In the rows, 128 means zero.
The rows below come in pairs that one turn or mirror swaps. Which row does each named row swap with?
balum: [ 98 153 165 120 134 142 120 156 103 127 125  96 167 117  93 124 153]
foman: [106 151 165 114 135 137 114 158 111 133 117 107 172 113  93 124 151]
guk: [ 96 122 141 122  88 112 111 142 106 132 147 126 136 137  95 125 114]
safaf: [ 87 150 135 116  96 127 113 182 112 130 125 101 166 122 104 157 128]
kasu: [ 88 149 130 108 103 133 110 174 118 133 120 106 166 117 103 158 127]
ler: [104 126 136 115 128 120 128 118 108 157 141 118 178 111 116 110 128]
pim: [116 169 148 119 104 129 113 105 109 138 140 115 179 144  95 143 132]
vilo: [109 131 134 118 137 124 120 126 110 163 148 109 177 115 105 107 125]
tav: [101 178 153 105 103 104 114 148 113 153 132 122 139 131 139 140 138]
sunid: [ 95 125 143 119  86 111 115 146 109 140 158 116 138 130 100 138 102]
tadul: [116 168 144 117  99 128 112 105 112 130 142 119 177 139 101 148 138]
Tova: [107 144 130 122 120 115 133 163 124 129 136 118 153 115 121 155 161]
rubu: [105 178 156 100 103 105 113 143 119 151 126 126 135 126 128 129 135]
keme: [112 174 146 126 104 127 121 107 116 132 142 116 176 140 104 153 136]
Tomup: [ 94 139 156 120 104 122 102 150  97 128 123  77 154 130  99 126 152]
mugu: [108 144 129 116 125 119 130 155 122 127 139 112 149 116 120 158 164]
fitob: [117 167 143 123 104 125 111 100 109 136 145 120 176 137 105 143 136]
sev: [106 137 130 107 133 124 125 107 119 153 147 111 183 129 112 122 122]
Nuges: [120 168 154 117 109 131 112 110 107 134 137 120 172 144 100 151 138]
Rogit: [ 89 127 142 122  90 111 109 146 108 130 153 112 135 125 100 134 101]
Razi: [ 86 154 128 115 104 128 109 178 107 130 119  99 165 122 114 150 128]
Sesa: [125 148 154 107 105 107  93 148  97 121 115  94 171 123  94 138 142]
vato: [105 149 159 115 139 144 117 151 105 131 119 105 166 109  96 129 151]
Mipu: [108 170 149 122 104 131 113 103 111 137 145 120 172 143 107 147 135]
mok: [105 131 136 118 130 117 122 119 111 155 149 120 182 114 122 111 126]
Seken: [107 128 133 119 134 109 125 126 110 159 136 107 181 119 122 113 120]
Lasi: [ 92 122 138 115  92 102 104 141 113 142 152 116 140 123  94 133 104]
Rotu: [116 162 146 116 101 128 114 104 112 138 149 121 177 141 103 152 137]
nekiz: [103 175 155 101 102 102 121 144 119 150 135 120 138 125 135 129 138]
raz: [ 95 127 135 123  95 114 102 149 105 126 156 120 134 123  98 132 108]
piva: [ 96 128 145 111  83 107 115 143 102 131 154 122 142 131 105 125 104]
rufof: [103 133 128 119 129 112 125 125 105 162 148 108 181 120 111 106 126]
Lifed: [108 134 134 120 134 122 116 120 104 164 148 110 171 113 117 106 125]
sule: [103 171 157 100 102 101 115 141 109 152 138 120 136 127 139 132 134]
ponab: [120 149 153 104 102 108  92 150 101 126 122  89 172 128  94 139 148]
deram: [114 134 138 116 139 111 120 137 110 160 152 108 182 113 108 111 122]
kob: [106 171 155 101 100  96 120 143 120 152 140 124 136 128 133 131 130]
kap: [ 84 140 149 109  86 107 107 144 112 135 153 115 130 138 109 119 117]
saro: [ 87 153 131 118 100 131 116 175 111 124 123 104 164 122 107 156 128]
sul: [ 89 125 142 116  77 106 117 144 102 133 149 118 145 128 104 128 106]
Gef: [104 141 168 118 134 142 119 154 114 130 122 110 170 116  87 130 149]
Deve: [ 96 174 151 106 105 103 120 144 122 153 134 126 132 126 136 134 131]
Bab: [ 89 120 143 115  91 107 110 140 111 130 147 121 133 125  97 133 104]
Vop: [108 145 167 107 139 141 120 152 108 132 118 111 164 115  88 128 146]
zegi: [104 147 165 115 140 139 116 155 108 130 120 105 164 111  90 127 146]
Fem: [ 86 152 129 119 102 128 113 180 112 133 128 101 167 121 105 155 129]
Bez: [ 82 155 130 122  98 128 110 175 110 132 127 100 171 124 113 155 130]
sadav: [ 99 128 125 101 122 132 133 153 129 148 122 104 162 120 105 159 147]
met: [107 132 130 126 134 113 128 124 104 158 154 106 168 116 106 107 125]
dufig: [103 176 157  99 102 104 121 141 120 157 135 126 138 133 134 131 129]

Swapped with Rogit: vilo
Swapped with sev: kap
Swapped with met: Lasi
Swapped with deram: raz
Swapped with kob: fitob

The rows below come in pairs that one turn or mirror swaps. Which row does each named row swap with?
suf: [114 134 117 130 140 142 125 114 119 115 130 128 151 114 122 137 111 142
 113 147  93 122 107 115 122 141 108]
Kigi: [108 125 114 115 129 140 132 113 144 127 129  86 132 135 122 141 122 131
 127 120  85 140 108 117 125 143 108]
gobif: [127 118 111 123 130 138 119 130  89 122 124 114 131 125 127 121 116 137
 117 161 112  95 114 121 129 133 130]
tige: [115 149 133 127 131 126 133 132 137 123 156 103 105 128 126 130 124 144
 121 124 129 136 144 114 137  92 148]
Pom: [128 147 134 117 131 125 131 105 129 129 158  97 118 122 144 118 122 132
 122 158 142 128 138 119 126 109 143]
Nifuf: [117 129 117 122 129 123 129 131 124 151 136 134 116 144 121 132 134 135
 146 108 136 120 164 118 120 139  99]
Vif: [145 141 130 121 120 100 124 125 163 131 131 120 119  97 130 108 104 132
 138 127 122 114 136 105 101 131 130]
Tul: [124 121 100 119 148 118 119 121 142 152 155 124  92 129 115 131 129 127
 122 135 119 136 150 111 140 126 145]
libe: [139 132 123 135 136 142 139 128 121 117 110 104 115 120 120 108 119 167
 135 124 132 138 101 138 137 130 114]
zuvoz: [109 120 122 134 131 140 117 136 134 131 135  83 115 131 122 136 126 127
 124 121 103 133 169 119 121 149 137]
nef: [125 104 131 132 146 137 120 147 144 105 125 115 138 121 120 111 139 146
 138 120 111 102 145 141 108 134 130]
sele: [118 130 119 125 133 137 123 120  96 124 131 109 134 123 125 114 114 141
 139 140 109 166 102 114 132 141 136]
Belaz: [122 137 120 136 143 132 123 120 136 126 133  73 141 111 120 126 118 144
 135 145 125 132 105 119 122 134  87]
Tezi: [141 123 123 128 122 102 129 132 144 121 135 117 127 113 116 119 116 153
 142  93 116 118 127 131 106 129  98]
Vur: [ 99 109 126 103 137 153 113 129 144 132 140 118 151 104 125 113 133 124
 145 119  95 125 109 121 132 141 122]
doned: [106 134 123 124 142 126 122 134 148 134 131  92 157 108 132 107 115 143
 126 135 156 143 146 117 125 126 129]
raguv: [ 89 115 121 130 148 131 125 168 136 137 137  99 106 127 113 120 136 127
 132 135 108 106 122 136 143 145 121]
Dagu: [127 133 149 131 125 132 139 160 143 103 141 115 113 133 109 131 134 135
 139 115 123 132 133 114 100 133 145]
gebo: [152 139 129 122 127 143 123 104 110 127 117 129 116 116 127 142  92 134
 136 137 121 121 122 127 112 146 143]
mos: [111 130 123 117 149 137 129 129 137 156 140 104 126 131 128 118 142 111
 119 153 146 108 132 123 137 113 105]
pofu: [118 130 124 114 121 136 130 127 133 148 135 147 126 115 123 126 128 135
 136 118 147 156 162 123 114 142 113]
gur: [ 89 119 149 117 140 113 120 172 118 134 133 124 124 131 123 129 121 128
 133 135 126 134 126 120 109 155 139]
nada: [116 130 119 113 114 129 120 120 142 143 138 155 108  99 129  96 109 145
 128 126 135 114 140 121 129 120 110]
zun: [111 130 124 133 119 121 130 124  99 122 135 151 134 109 130 120 115 134
 137 121 114 144  94 122 126 140 140]
paz: [117 128 117 131 131 132 130 125 129 125 122 151  97 102 115 114 102 132
 132 137 112 107  85 130 126 141 129]
Dodot: [147 126 118 134 151 144 114 134 126 144 135 138 139 136 119 107 119 131
 115 147 105 139 108 117 132 152 123]
Rom: [136 143 134 115 119 138 126 126 132 120 136 123 120 126 119 133 123 132
 120 148 150  84 140 111 127 160 115]
gogo: [104 130 149 140 130 135 120 163 138 113 135 116 132 103 148 114 121 125
 132 120 116 103 131 112 118 131 140]
vok: [129 124 145 118 122 129 132 129 134 108 108 105 121 129 122 113 109 157
 148 121 126 103 124 137  99 154 121]
Tak: [116 113 109 122 124 160 116 150 154 117 121 131 118 108 104 127 137 131
 125 114 101 113 142 116 126 135 131]
feg: [122 135 117 126 138 142 103 130 141 158 141 118 134 117 125 137 122 141
 121 131 118 125  75 120 133 126 118]
dizo: [119 129 137 152 139 121 133 137 113 131 126  89 103 121 133 100 128 147
 137 139 140 132 116 123 106 163 128]
kuged: [115 133 123 133 140 134 120 118 149 131 138 128 115 123 121 113 113 132
 128 138 112 145  89 116 125 127 169]
vado: [131 125 124 120 142 131 125 128 105 131 117 135 114 117 118 121 119 128
 139 144 154 165 135 117 114 139 110]
migip: [101 118 108 107 124 100 118 132 134 135 156 126 123 122 121 113 109 131
 112 113 136 134 136 105 148 124 118]
ponob: [103 145 111 119 131 127 129 128 129 158 126  89 105  89 125 110 135 134
 127 132 137 133 112 123 152 123 124]
kuzaz: [135 120 120 119 121 110 133 143 132 148 145 133  74 122 124 119 132 137
 134 136 142 119 123 118 113 134 105]
Dedu: [108  92  99 127 152 131 116 147 150 142 146 115 116 109  99 120 131 136
 120 119 118 113 133 110 129 149 123]
nemi: [125 159 116 116 140 137 114  87 139 124 134 100 116 106 134 112 113 133
 142 147 137 118 127 111 136 122 129]
Lik: [123 127 115 130 136 131 125 134 132 176 132  91 156 128 132 136 119 145
 142 143 128 135 128 116 126 132 111]
taf: [142 169 135 128 129 133 134 117 139 128 137 103  97 110 123 127 118 135
 138 107 129 128 135 116 116 111 131]
vep: [118 121 131 120 129 119 142 148 134 102 136 101  98 123 124 134 128 131
 122 120 106 137 125 112 123 130  88]
disi: [127 130 119 128 138 131 119 125  99 148 136  99 108 128 132 117 122 137
 147 130 129 158 151 115 116 141  94]
muk: [115 133 116 119 128 157 134  95 132 149 108 113 102 108 126 141 103 130
 143 115 126 131 133 101 125 141 126]
vabo: [129 125 119 118 140 140 123 129 145 133 136 122 123 121 123 123 119 132
 132 146 186 119 109 115 125 122 123]
gib: [104 125 127 126 126 147 129 137 137 150 138 112 133 126 123 122 114 141
 121 166 137 137 110 116 128 118 160]
zeru: [125 128 110 113 127 139 126 123 139 125 138 125 136 112 126 118 113 128
 147 127 110 132  70 120 130 135 115]
Zazag: [111 118 136 129 127  96 100 156 138 126 124 117 111 111 124  94 125 131
 121 116 133 106 125 118 104 149 119]
zir: [130 144 130 115 136 123 132 136 139 136 152 120 102 109 125 146 126 134
 138 103  96 151 102 121 130 142 124]
Gane: [105 140 120 122 136 132 125 130 109 142 119 130 106  96 130 137 108 137
 140 146 162 113 141 115 122 136 141]
libi: [131 125 132 105 138 122 128 122 125 144 133  90  90 144 121 120 115 141
 134 131 125 107 160 116 125 145 130]
Rus: [125 135 126 142 123 134 123 138 142 157 145  77  93 130 128 111 122 143
 130 124 108 105 144 115 128 134 134]
giki: [115 111  97 121 119 147 114 102 135 137 135 114 132 113 136 118 132 128
 131 111 117 122 141 119 156 139 126]
Vuf: [124 125 118 120 146 122 125 125 115 131 136 123 123  92 114 128 101 141
 124 137 136  84  95 113 125 136 135]
ruv: [114 129 141 135 144 135 120 159 147 115 154 107 116 134 110 117 151 130
 131 149 126 132 127 121 118 146 145]
tapun: [116 108 135  98 119 107 132 154 135 132 130 147 120 114 116 116 113 114
 122 133 124 137 139 116 113 133 146]
vute: [142 136 125 117 126 138 125 125 112 158 112 120 104  94 126 126 105 111
 146 128 117 129 118 120 118 157 109]
petoz: [106 125 131 135 121 116 130 164 141 118 136 102 130 141 116  97 133 141
 132 124 131 103 121 121 115 153 117]
sura: [123 132 124 114 130 115 118 121 119 150 143 115 130 116 118 116 120 140
 120 139  77 114 156 122 109 125 138]
bera: [126 128 125 134 137 164 123 126 135 150 115 123 129  98 123 134 130 131
 147 149 119 116 138 123  87 134 129]
beb: [143 122 116 111 133 108 135 122 148 135 157 144 139 133 133 133 102 140
 124 129 135 136 130 113 106 117 115]
mota: [119 128 137 134 128 125 134 130 130 122 136 129 135 139 110  99 121 146
 118 143 119  85 108 112 100 149 125]

Swapped with sura: bera
Swapped with Tul: Gane
Swapped with paz: raguv
Swapped with gebo: zuvoz
Swapped with petoz: zeru

